Families of rows that turns and mirrors carry onto each other, the same ones carrying the whole set onto itself: the rest of each named row's family, in list order
5 families of 3 rows
j738: 10,0,-22,7,0,-51,23,11,-23,-11,5,-2,17,6,-29,5,13,16,-10
j167: 15,-16,1,-1,-11,-32,6,10,9,-19,0,8,16,7,-49,8,-20,8,2
j264: 36,7,-21,14,1,-12,8,1,6,-22,0,-3,8,-6,-6,2,11,16,-9
j352: -25,-38,-1,-15,1,-13,11,-9,10,-22,1,-16,-9,-11,-18,27,-16,-14,26
j802: -14,-13,-20,-15,10,4,10,-7,8,-20,7,-20,-12,-27,28,4,15,-10,13
j333: -8,-14,-3,-46,1,1,-7,12,-22,-26,22,15,-6,-17,-2,-32,17,-17,-12
j838: 13,6,-24,5,-12,-25,11,16,7,-27,8,22,-12,6,-20,-3,12,16,-28
j976: -12,-1,1,-36,-4,-11,14,-6,-26,-15,19,-5,-14,17,-32,-44,-18,-5,14
j979: -18,-22,-13,0,-10,11,-9,-8,-4,-14,-7,-8,-15,-10,20,26,7,1,-5
j760: -23,-12,-7,-42,0,-33,5,22,-37,0,16,-1,27,-13,-6,-27,13,-10,-1
j273: -16,9,-17,0,-19,-24,25,-1,3,-8,4,-6,-20,31,-29,-15,-25,19,6
j383: -27,-24,6,-48,-9,-23,1,24,8,-13,14,11,14,-11,-27,-24,-18,-17,10
j59: -37,-23,-19,-6,2,-26,16,-3,-21,-1,-1,-27,3,-11,12,26,11,-2,12
j242: -28,-11,1,-15,-17,7,0,-16,-18,3,-4,-24,-11,18,-6,-8,-28,4,21
j672: 2,7,-14,-35,-2,-10,-1,25,5,-13,16,10,17,-21,8,-43,11,-4,-10

The rest of the family of j383: j167, j352
The rest of the family of j738: j760, j59
The rest of the family of j273: j976, j242

Families of rows that turns and mirrors carry onto each other, the same ones carrying the whole set onto itself: the rest of each named row's family, in list order
5 families of 8 rows
j629: 22,-2,-24,4,44,22,-23,-15,17,4,7
j169: 23,-25,-23,-2,49,28,3,12,8,12,9
j288: 37,-23,7,1,22,38,20,-3,42,-34,7
j968: -11,-7,-24,0,9,24,-18,-4,23,-15,7
j727: -6,-3,-25,-2,25,20,-23,-8,24,-2,1
j961: 34,-27,20,23,35,13,34,-10,35,-19,-8
j580: 12,1,-25,23,7,19,-15,-28,16,-30,6
j739: 21,3,-17,39,0,22,-13,-10,29,-28,2
j359: -10,-10,-24,6,8,27,-17,-11,22,-26,-3
j536: 17,-25,-25,3,49,28,16,14,5,7,16
j953: 20,-3,-35,-3,42,17,11,18,12,2,19
j716: 0,-14,-19,33,47,5,27,0,2,7,-11
j809: 13,-23,-22,52,29,2,28,0,7,-3,1
j678: 46,-32,11,36,18,8,16,-9,39,-19,5
j284: 33,1,-24,14,51,14,-14,-9,12,4,15
j584: 34,4,-21,12,53,19,-3,0,11,11,10
j280: 29,-11,10,1,13,30,12,12,20,-48,9
j858: 47,-9,12,20,13,17,24,-15,38,-26,10
j762: -7,-39,3,20,18,7,39,6,22,-16,-5
j690: 13,-16,-24,1,46,18,16,18,-9,-9,19
j440: 49,-22,14,23,34,24,17,-13,28,-36,-4
j725: 2,-15,-12,43,40,-9,28,-4,6,-4,-7
j425: 33,-21,9,2,14,43,10,5,36,-37,7
j380: -2,-36,-17,15,31,-7,41,1,17,-21,4
j399: 32,-12,-31,23,35,9,-14,-10,21,11,22
j418: 30,-10,5,6,16,45,-2,-2,36,-40,-6
j309: -2,-16,-9,36,37,-9,36,-12,15,-8,-8
j281: 33,-21,-24,17,41,11,-9,-7,-4,12,10
j647: 6,-4,-12,-1,1,12,-23,9,27,-22,-3
j963: -3,-5,-15,-11,14,9,-18,-3,17,-23,16
j973: 38,-35,6,9,18,26,14,8,24,-47,-4
j500: 14,4,0,23,9,30,-7,-18,33,-40,-12
j737: 0,-36,10,8,23,-8,33,9,14,-21,4
j553: 12,-20,-24,12,56,23,27,11,5,9,3
j705: 48,-21,19,29,34,12,21,-8,32,-28,-1
j916: 3,-37,11,19,26,7,38,-5,32,-22,-13
j807: 5,4,-7,21,10,11,-24,-16,23,-25,-13
j66: -10,-27,-3,23,21,6,41,10,21,-8,-11
j128: 13,-18,0,41,19,-5,34,5,7,1,-9
j539: 11,9,-6,29,9,14,-17,-17,28,-34,-6

The rest of the family of j418: j629, j727, j961, j716, j500, j553, j916
The rest of the family of j380: j580, j953, j858, j281, j647, j973, j128
The rest of the family of j425: j968, j536, j284, j762, j725, j705, j539
The rest of the family of j66: j169, j288, j359, j584, j440, j309, j807

Families of rows that turns and mirrors carry onto each other, the same ones carrying the whole set onto itself: the rest of each named row's family, in list order
6 families of 6 rows
j420: -20,-13,-4,-3,-4,1,48,-9,3,-11,-2,-3
j857: 21,-21,7,0,11,-3,-29,-17,20,15,-15,-10
j538: 10,-33,3,0,5,-8,-23,-20,22,32,-18,-6
j627: -26,-18,37,-17,-11,-6,-6,12,19,-7,-15,12
j350: -33,-12,38,-5,-8,-11,-11,7,24,-5,6,8
j12: -30,-14,43,-9,-13,-10,-14,6,16,-1,-4,8
j571: 3,0,-17,-4,-18,21,12,-15,15,4,-2,-40
j216: -23,-17,15,-20,-3,11,-6,13,-10,25,19,-16
j911: -14,-13,-2,-4,-10,4,48,-4,4,-8,-15,1
j703: -27,-14,-7,6,-5,4,46,-4,15,-3,-10,1
j259: 8,-5,-17,-2,-20,8,20,-18,25,7,14,-30
j423: 14,-26,11,3,8,-8,-28,-19,13,27,-17,-5
j851: 14,-26,-3,8,11,-12,-28,-15,16,19,-18,-5
j455: -23,-13,9,-11,-6,9,-7,22,-8,20,21,-15
j684: -27,-14,11,-12,-4,14,-12,23,-10,20,6,-21
j986: -3,-3,-13,-11,-18,21,19,-18,19,11,-5,-40
j878: 3,-5,-13,-2,-17,16,24,-20,19,5,1,-39
j411: -22,-10,-8,-7,-6,0,41,-8,-2,-15,-8,5
j154: -15,-14,-3,2,-13,-25,-14,-46,2,-5,-22,0
j550: -26,-21,-4,-14,6,4,-12,25,1,21,14,-10
j21: -20,-13,-5,-2,-21,-21,-15,-42,15,-10,-26,-1
j637: -24,-13,6,5,-7,-15,-9,-52,9,2,-24,-6
j463: 15,-26,8,2,11,-12,-28,-24,20,18,-12,-9
j229: -20,-18,0,-11,6,13,-12,26,-7,17,10,-14
j111: -20,-19,-4,4,-14,-25,-14,-46,16,-4,-21,-5
j73: -20,-9,-4,4,-10,1,46,0,8,-9,-2,4
j769: -27,-14,-9,2,-15,-22,-18,-40,24,-4,-21,-4
j276: 13,2,-9,1,-15,14,21,-15,18,-1,4,-34
j814: -20,-6,-7,-6,3,-1,43,-15,1,-13,0,2
j156: 9,-4,-18,4,-22,12,21,-17,22,9,0,-32
j88: -19,-15,-4,9,-16,-19,-8,-46,10,2,-28,-3
j39: -31,-17,41,-19,-6,-2,-2,10,23,1,-16,6
j578: -30,-16,33,-13,-21,-12,-13,16,21,-5,-5,6
j104: 21,-19,10,-6,14,-9,-23,-25,21,16,-8,-8
j254: -27,-23,8,-12,0,7,-8,25,-3,20,15,-16
j312: -32,-22,41,-14,-10,-8,-8,12,21,0,-8,5

The rest of the family of j463: j420, j878, j111, j254, j312
The rest of the family of j276: j911, j851, j684, j154, j578
The rest of the family of j411: j857, j627, j571, j21, j229
The rest of the family of j703: j538, j350, j216, j259, j637

Families of rows that turns and mirrors carry onto each other, the same ones carrying the whole set onto itself: the rest of each named row's family, in list order
5 families of 6 rows
j764: 3,-34,11,5,11,-25,-7,0,0,-19,4,10,-11,-35,1,8,-3,-24,-4
j749: -7,32,-8,-19,-9,-10,2,-38,-15,1,-21,-38,24,-29,-10,-20,-18,-36,23
j339: 8,-8,12,9,-1,-22,-4,-6,8,-27,32,15,-16,-24,-26,-12,-21,3,-2
j146: -9,12,10,-1,1,-19,-4,-13,-32,-2,-41,-27,8,-28,-25,-43,9,-11,5
j327: -2,-11,16,6,0,-33,-8,-5,7,-23,30,15,-13,-24,-15,-19,-16,11,-8
j626: 1,40,-1,-17,-17,-13,3,-39,-25,-3,-12,-35,24,-20,-19,-22,-14,-27,28
j266: -4,22,3,-1,-7,-25,-12,-13,-36,0,-39,-37,19,-26,-18,-18,6,-26,9
j512: -3,-20,-5,9,17,-19,-5,-12,10,-13,3,12,-13,-40,2,7,-29,-34,2
j390: 1,-25,-1,-4,15,-33,-1,1,15,-12,7,-2,-15,-45,6,0,-19,-24,8
j666: -9,6,20,-15,-12,-15,16,-8,11,-6,37,6,-6,-35,20,3,-18,-4,10
j502: -12,16,-1,5,-4,-26,-20,-16,-29,-5,-41,-32,17,-24,-29,-28,2,-19,-5
j127: -5,22,-4,-1,4,-22,0,-15,-39,-8,-45,-35,8,-37,-9,-22,-2,-27,-5
j967: -2,43,12,-8,-28,-6,-21,-37,-33,-9,-7,-17,30,-33,-18,-25,-14,-7,-9
j27: 0,-1,11,1,-1,-30,0,-18,11,-24,44,13,-17,-22,-13,-13,-16,1,-8
j117: -20,8,20,-1,-11,-4,16,-11,5,-3,23,14,-6,-28,21,14,-19,-14,2
j290: -7,6,21,-8,-12,-8,24,1,10,-6,33,4,-11,-27,9,7,-13,-6,14
j227: 10,39,4,0,-11,-15,-14,-37,-43,-24,-15,-15,15,-35,-26,-36,-18,-6,-14
j917: -10,-10,17,-13,-4,-11,25,-12,10,-9,26,3,-5,-19,13,9,-7,-21,20
j837: 9,36,21,-12,-18,0,-16,-34,-39,-8,-13,-9,22,-49,-12,-35,-8,-4,-6
j394: -6,46,-1,-17,-12,-8,21,-39,-28,-9,-14,-34,15,-25,-8,-28,-17,-22,17
j865: 8,-20,2,2,11,-20,-2,8,9,-12,7,2,-17,-49,2,11,-16,-25,4
j231: 13,36,9,-3,-21,-17,-28,-33,-42,-13,-14,-18,26,-34,-26,-24,-11,-12,-3
j639: 6,41,8,-10,-15,-7,-27,-45,-40,-8,-4,-16,21,-32,-14,-32,-16,-14,-11
j374: -14,-6,12,18,0,-21,-1,-15,6,-21,23,23,-13,-8,-21,-13,-21,1,-7
j717: 3,-19,1,2,15,-35,-8,-2,8,-16,16,4,-21,-45,4,4,-10,-22,-11
j779: 5,26,-2,-24,-2,-3,9,-42,-17,-2,-19,-30,15,-39,-15,-37,-18,-31,31
j836: -9,34,-7,-20,-3,-11,4,-43,-22,4,-15,-38,15,-18,-10,-29,-14,-34,21
j771: -11,19,3,2,1,-23,-19,-18,-39,3,-37,-31,11,-24,-14,-29,7,-21,-9
j166: -14,2,12,-11,-2,-23,21,-7,14,-6,32,-1,-16,-29,18,7,-7,-15,4
j958: 7,-11,20,0,-7,-16,-5,-24,2,-30,38,22,-5,-19,-14,-8,-17,-2,-4

The rest of the family of j166: j626, j266, j27, j231, j717
The rest of the family of j666: j749, j327, j390, j502, j967
The rest of the family of j127: j764, j227, j917, j394, j958
The rest of the family of j339: j290, j865, j639, j836, j771

Families of rows that turns and mirrors carry onto each other, the same ones carrying the whole set onto itself: the rest of each named row's family, in list order
6 families of 5 rows
j753: -47,16,-20,-2,-6,-8,4,-24,-22,16
j474: -14,24,-4,-21,-25,32,33,-1,-18,4
j773: -5,-10,8,19,2,-4,-2,-8,-7,-26
j918: -21,38,-10,16,-33,22,-3,-23,10,0
j633: 13,-2,-14,10,8,7,6,-12,-25,2
j880: -27,11,-27,-1,-16,-12,-2,-39,-21,5
j300: -12,6,8,4,-9,-7,-5,28,1,1
j268: -40,12,20,19,-5,13,31,-10,-24,-12
j999: -34,34,-25,1,-34,-5,-9,-21,-12,7
j495: -1,-13,-25,-16,-15,0,21,-7,-22,-5
j415: -7,37,-21,2,-38,14,27,-22,6,-12
j432: -10,11,-5,-6,0,9,52,-10,-14,-7
j168: -33,30,8,12,-27,26,19,-31,6,-23
j8: -36,15,27,-1,1,22,22,-13,11,-17
j951: -9,-4,-27,-3,-19,19,34,3,-20,0
j937: 9,-2,11,-8,-4,-2,-1,16,2,-5
j25: -13,32,10,14,-11,4,-3,15,-21,21
j152: -18,6,9,-3,-18,6,-5,-24,11,-40
j414: 5,30,2,22,-20,-11,4,13,6,-5
j72: -29,6,-21,-21,-5,1,29,-7,-32,9
j636: -29,17,32,14,4,-2,2,5,2,-10
j253: 8,9,-2,5,-15,14,19,25,-10,1
j120: -24,32,-12,-8,-7,-30,2,-6,-13,17
j98: -16,24,-10,-23,-18,8,-15,-36,6,-12
j484: -44,22,18,0,3,-15,23,-22,1,-16
j451: -14,14,33,2,4,15,5,-20,13,-15
j622: -16,30,-2,16,-23,17,-4,-45,7,-7
j731: -23,25,-6,20,-50,12,7,-1,-5,-17
j993: -52,23,1,-21,-23,-11,2,-5,-17,1
j822: -5,17,-19,-20,4,11,-1,-33,-19,11

The rest of the family of j414: j415, j432, j120, j484
The rest of the family of j999: j168, j72, j636, j253
The rest of the family of j822: j773, j633, j152, j98
The rest of the family of j753: j918, j300, j8, j951
The rest of the family of j268: j474, j25, j731, j993

Families of rows that turns and mirrors carry onto each other, the same ones carrying the whole set onto itself: the rest of each named row's family, in list order
8 families of 5 rows
j345: -6,34,8,20,-10,26,-3,-25,-21,-8,-12,8,28,26,1,-15,30,4,-1,10,-21,44,0,-40,1
j437: 24,-3,-11,6,-12,4,-18,-4,25,-6,-4,-31,17,-4,-30,5,5,2,-5,8,4,9,-2,-51,-8
j919: -4,34,-5,44,23,10,-2,15,-6,-32,-15,10,37,-5,-24,-3,7,23,-5,-23,-9,31,36,-8,-1
j80: 1,16,-5,0,5,10,34,-32,-7,-10,-27,20,20,14,-31,12,-10,34,10,-8,3,-3,38,-17,-22
j417: -25,18,-12,33,36,8,2,1,-7,-27,-26,8,26,1,-10,-1,6,32,11,-16,-15,48,35,-15,15
j233: -22,15,-24,21,25,1,-9,21,-7,-9,-10,-1,26,-36,-16,-24,33,33,3,-14,0,31,21,-26,-6
j520: -2,4,-26,-2,20,35,3,-28,-15,-3,-17,23,16,-9,-27,-7,-9,38,35,-1,31,23,21,-11,-26
j743: 13,24,-31,-16,-12,2,-18,3,-31,-10,-2,1,20,-5,-13,-18,-43,31,14,-1,-1,21,4,-8,4
j318: 25,15,1,9,-22,-21,-19,-5,21,-37,3,-15,23,-11,-18,3,6,31,-8,11,2,16,-6,-28,9
j287: 1,-4,-41,-19,9,15,-11,15,-7,8,-15,-16,13,-13,-19,-22,-31,27,10,-11,-7,17,9,-28,-13
j754: -8,28,-21,31,6,-8,-15,0,-14,-29,1,14,45,-28,-12,-9,11,37,3,-23,25,25,25,-13,-4
j566: 14,18,-4,-27,-1,21,4,3,-11,-14,-25,-4,24,1,-12,-25,-40,20,20,-1,-24,40,21,-10,1
j450: -11,19,0,1,7,28,29,-32,-5,-3,-13,11,25,42,-35,0,-12,20,13,-1,15,5,21,-26,-17
j192: 9,-2,-13,-29,-10,14,-12,-17,-14,-7,-23,-16,-7,12,-13,-29,-12,27,18,32,9,40,6,-24,-6
j275: 14,6,-4,-10,-3,24,-1,1,-8,2,-17,-16,11,3,2,-25,-40,11,38,-13,-3,35,-13,-11,-3
j519: 6,18,-6,3,-8,-18,7,-25,2,-5,-17,23,3,10,-35,-4,-9,46,15,5,33,6,31,-4,-5
j482: 17,32,2,4,-39,7,-9,-27,-19,8,-7,20,16,-16,5,-21,21,25,9,3,6,30,-8,-17,-8
j15: 9,1,11,35,10,-15,13,-10,14,-2,-7,-17,3,25,-24,0,9,21,-28,-4,-9,10,-11,-23,-1
j761: 0,-3,-10,-25,2,29,15,2,-8,-7,-20,-16,7,-5,-2,-8,-26,17,13,-11,-24,48,4,-5,17
j228: 10,9,22,5,-18,-7,12,-2,14,-34,-15,-35,27,-8,-11,8,14,11,-15,-2,-6,16,16,-30,5
j581: -10,14,-15,4,18,-2,26,-32,-32,-10,-16,11,5,31,-33,3,-7,30,30,10,12,0,13,-19,-13
j384: 0,6,10,39,-6,0,-8,-4,9,-14,-22,-19,0,-18,-8,19,37,32,-1,1,13,13,-4,-27,-9
j143: 2,1,16,17,1,-8,5,-13,13,-41,1,-36,35,-3,-12,8,17,6,14,-1,19,12,-5,-42,2
j270: 5,24,-6,12,-18,31,-21,8,-32,-12,5,-23,14,-9,-8,-19,23,1,-3,13,10,35,-19,-23,-6
j534: 6,-5,-21,-29,24,1,17,-20,-13,-18,13,-19,19,12,-19,-28,-20,17,-6,11,-16,32,-3,-24,4
j355: 12,15,-10,18,-7,18,0,-27,-18,-15,-3,12,8,9,3,-22,39,18,1,12,-22,47,-25,-25,-8
j57: 3,32,-4,2,-5,16,-6,-16,-21,21,-10,18,5,-14,-18,-30,39,12,24,22,-10,36,7,-33,-6
j609: -14,23,-4,24,46,-4,15,-1,-18,-15,4,-10,43,-20,-15,5,-10,28,26,-20,-19,22,4,-24,-1
j65: -12,7,-21,46,34,3,0,10,5,-27,-14,6,14,2,-16,-17,6,30,8,-26,16,42,22,2,-2
j262: -6,15,-3,14,-2,-19,8,11,29,-24,-9,-34,5,-1,-31,-3,16,24,-6,-6,12,54,-3,-28,3
j459: -15,31,-24,37,39,6,-4,0,-30,-17,-19,14,22,0,-31,5,7,20,0,-18,19,13,5,-35,16
j735: -9,28,-10,-3,11,7,26,-25,18,15,-20,0,-8,6,-12,-1,-25,39,29,-14,20,14,12,-29,-23
j631: 5,20,-8,16,12,1,1,-23,6,11,-13,13,4,12,-54,7,9,17,27,16,22,2,33,-35,-11
j485: 11,1,4,19,24,9,13,-47,13,15,-21,27,24,18,-24,-17,-7,25,22,-11,8,40,15,-22,-15
j42: 12,17,-27,-18,12,14,-7,-2,-16,-10,-22,8,17,5,-34,-21,-17,26,20,8,-18,58,-25,-30,12
j224: -10,21,-11,31,35,4,-17,14,9,-35,-17,-3,28,-3,-34,3,-6,53,22,4,8,11,10,-26,-15
j278: 18,26,-3,4,-24,33,4,-29,-27,-9,-8,15,24,5,-4,-17,26,-1,-14,5,-18,41,7,-23,-9
j292: 0,20,15,23,1,7,5,-20,-33,14,0,-16,24,-6,-1,-21,17,-14,10,-11,7,59,8,-20,8
j909: -1,-1,15,8,-2,18,23,-3,30,-28,0,-30,28,-1,-20,17,10,11,-10,-16,4,13,-4,-26,2
j419: 4,24,-7,0,-3,25,1,-40,-9,-4,-1,-3,15,-9,14,-18,24,-2,-4,0,22,27,-9,-56,1

The rest of the family of j345: j417, j450, j761, j909
The rest of the family of j355: j275, j581, j143, j65
The rest of the family of j292: j15, j534, j609, j485
The rest of the family of j384: j520, j192, j270, j224
The rest of the family of j57: j437, j233, j287, j631
The rest of the family of j262: j459, j735, j42, j419

